In the rows, 128 means zero.
Z: rows in 3 groups, each row roughly a mix of its group's directions
Z (86 x 12)
[[128 160 109 148  82 139 119 118 102 134  86 121]
 [126  97 133 165 106 116 154  98 125 157 100 151]
 [151 158 117 102 132 113 106 138 161  81 137 144]
 [107  80 129 143 161 164 112 128 134 155 138 138]
 [111  99 101 110 110 108 116 143 140 122 168  90]
 [158 145 147 136 158 134 160 111 140  77 121 133]
 [129  96 110 143 168 164 116 141 137 165 145 120]
 [144  98 105 142 159 127 130 151 110 170 147 100]
 [137 138 141 108 181 139 129 149 137 127 173 148]
 [142  90 159 145 124 161 131 104 160 123  99 117]
 [155 157 136 106 111 165 160 147 124 136 135  91]
 [123 140 148 139 106 106 155  92 106  87 115 154]
 [138 178 141 113 113 125 121 128 137  91  84 131]
 [132  74 122 164 115 124 147 106 128 159 110 137]
 [134 117 116 141 174 163 113 144 132 171 147 120]
 [106 168 162 119 156 136 111 134 108 150 160 145]
 [ 96 116 103 136 130  75 102 117 116 122 136 159]
 [143 105 144 128 146 136 158 151 114 182 115 105]
 [138 148 130 114  84  94 143 118 128  85 102 124]
 [103 102 120 128 137 111 148 133 109 190 144 120]
 [132 142 151 150 104 122 152 104  97 112  93 162]
 [132  87 156 153 146 150 117 105 162 121 101 138]
 [129 155 119 106 158 128 104 128 118 116 176 164]
 [105 110 121  90 134 121 116 143 157 147 164  92]
 [113 109 131 106 161 117 132 126 113 139 190 140]
 [126 151 128 116  83  91 150 116 127  87 114 133]
 [111  86 139 151 146 118 104 106 141 133 118 174]
 [110 123 110 160  88 120 116 102 107 133  85 114]
 [145 106 118 154 164 159 119 134 131 180 128 122]
 [146 135 143 141 135 109 157  96 109  73 128 138]
 [135 124 154 138 118 103 172  98  95  98 117 138]
 [129  78 139 141 118 144 119 112 141 113  75 134]
 [ 99  89 121 139 115  97 112  99 113 142 134 165]
 [120 128 130 116 187 120 110 133 136 111 173 141]
 [116 124 106 115 134 151  96 161 159 173 136 114]
 [129 115 104 121 147 143  92 161 141 171 145 104]
 [118 139 108 135  79 112 149 134  99 147 102  96]
 [141 127 144 161 114 166 118 115 139 131  73 133]
 [115 141 145 100  95 107 126 122 129  69 114 132]
 [105 131 117 101 129 145  88 149 160 168 139 120]
 [136 107 147 152 148 157 115 106 161 104  99 101]
 [130 106 133 155  84 138 125 103 134 133  76 126]
 [149 101 100 157 155 153 131 134 137 176 125 118]
 [121 164  98 112 106  98 116 139 100 131 145 166]
 [ 94  78 140 153 133 147 129 107 134 148 122 158]
 [137 132 128 118  80  80 152 116 118  97 125 121]
 [153 157 137 102 137 159 156 152 130 127 150  89]
 [122 178 113 106 104  99 147 133 129  94 149 127]
 [141 105 133 138 126 151 115 120 147 113  62 128]
 [114 128 157 115 119  95 165  90 111  96 136 134]
 [ 96 103 126 127 125 109 172 126 118 176 141 121]
 [105 105 121 131 168 159 114 141 130 155 171 132]
 [115 113 129 168 124 119 103 115 135 131  77 161]
 [132 165 116 100 100 103 136 135 134  76 126 118]
 [117 161 153  98 124 101 121 136 102 113 174 124]
 [140 125 168 119 105 121 175 120 123  93 103 119]
 [140 157 139 117 122 138 106 113 151  66 122 140]
 [141 129 146 110 167 155 148 140 140 122 164  89]
 [179 139 122 156 168 153 125 136 128 104 116 128]
 [136 108 124 149 168 157 118 136 126 181 142 125]
 [150 168 129 103 147 136 151 171 136 121 146 102]
 [120 126 148 136 104  97 163  96  95  99 122 143]
 [146 103  88 147 152 126 103 152 116 151 154 104]
 [131 119 154 133  96 100 163 106  91  99 116 130]
 [115 120 123 170 113 135 100  97 123 126  79 137]
 [133 146 148 156 136 132 169 103 110 124  97 166]
 [128 189 113 100 134 132 122 148 140  94 136 122]
 [140  93 162 121 147 174 139 108 138 142 154 130]
 [156 135 147 100 122 159 167 147 138 135 146  93]
 [101 101 119 157 108 109 110 102 107 147 106 162]
 [131 149 102 144 150 158  81 142 142 156 122 150]
 [112  81 141 154 107 126 141  98 130 136  97 154]
 [111 132 107 106 111 126  64 134 143 120 152 122]
 [139  97 114 162 151 147 135 126 130 184 129 130]
 [124 130 107 126 157 154  99 153 152 178 136 124]
 [130 135 138 136 105 105 146  96 111  69 125 142]
 [ 95 104 100 129 124 106 117 131 110 177 156 123]
 [134 139 156  96 109 117 107 131 124  74 102 116]
 [122 168  97 124 133 105  88 123 119  99 137 156]
 [123 130 161 128 105 103 168  97 104  98 114 140]
 [ 98 101 118 155 107 101 115 109 106 151 108 161]
 [105 110 114 152 121 100  91 101 123 122 109 168]
 [113 135 173 119 123 116 172 102 108 144 107 148]
 [135 105 115 169 135 132 150 115 126 186 130 139]
 [143 173 111  95 135 106 124 160 137 104 152 144]
 [173 144 138 153 168 139 140 117 118  94 115 139]]

one row of each group, then the others: which group is each in?
[123 110 128 153 163 155 123 129 123 184 146 138]
<99>
[103  96 121 153 123 111  97  91 118 131 116 165]
<70>
[135 123 146 134 130 100 175  97 107  86 134 130]
<42>

[133 106 126 129 174 174  95 146 139 143 125 115]
<99>
[135 151 119 150  85 142 133 128 117 135  74 108]
<70>
[110 104 119 106 152  80 123 130 140 112 170 136]
<70>
[143 123 150 144 158 174 122 113 153 108 113  93]
<70>
[118 142 115 102 153 121 119 126 104 128 191 141]
<70>
[150 125 113 131 142 163 107 172 153 158 117 108]
<42>
[ 82 114 109 125 115 111 124 127 120 183 148 135]
<42>
[156 113 121 163 106 109 157 108 122 165  97 131]
<99>
[149 174 100 114 138 116 137 151 123 137 168 105]
<99>
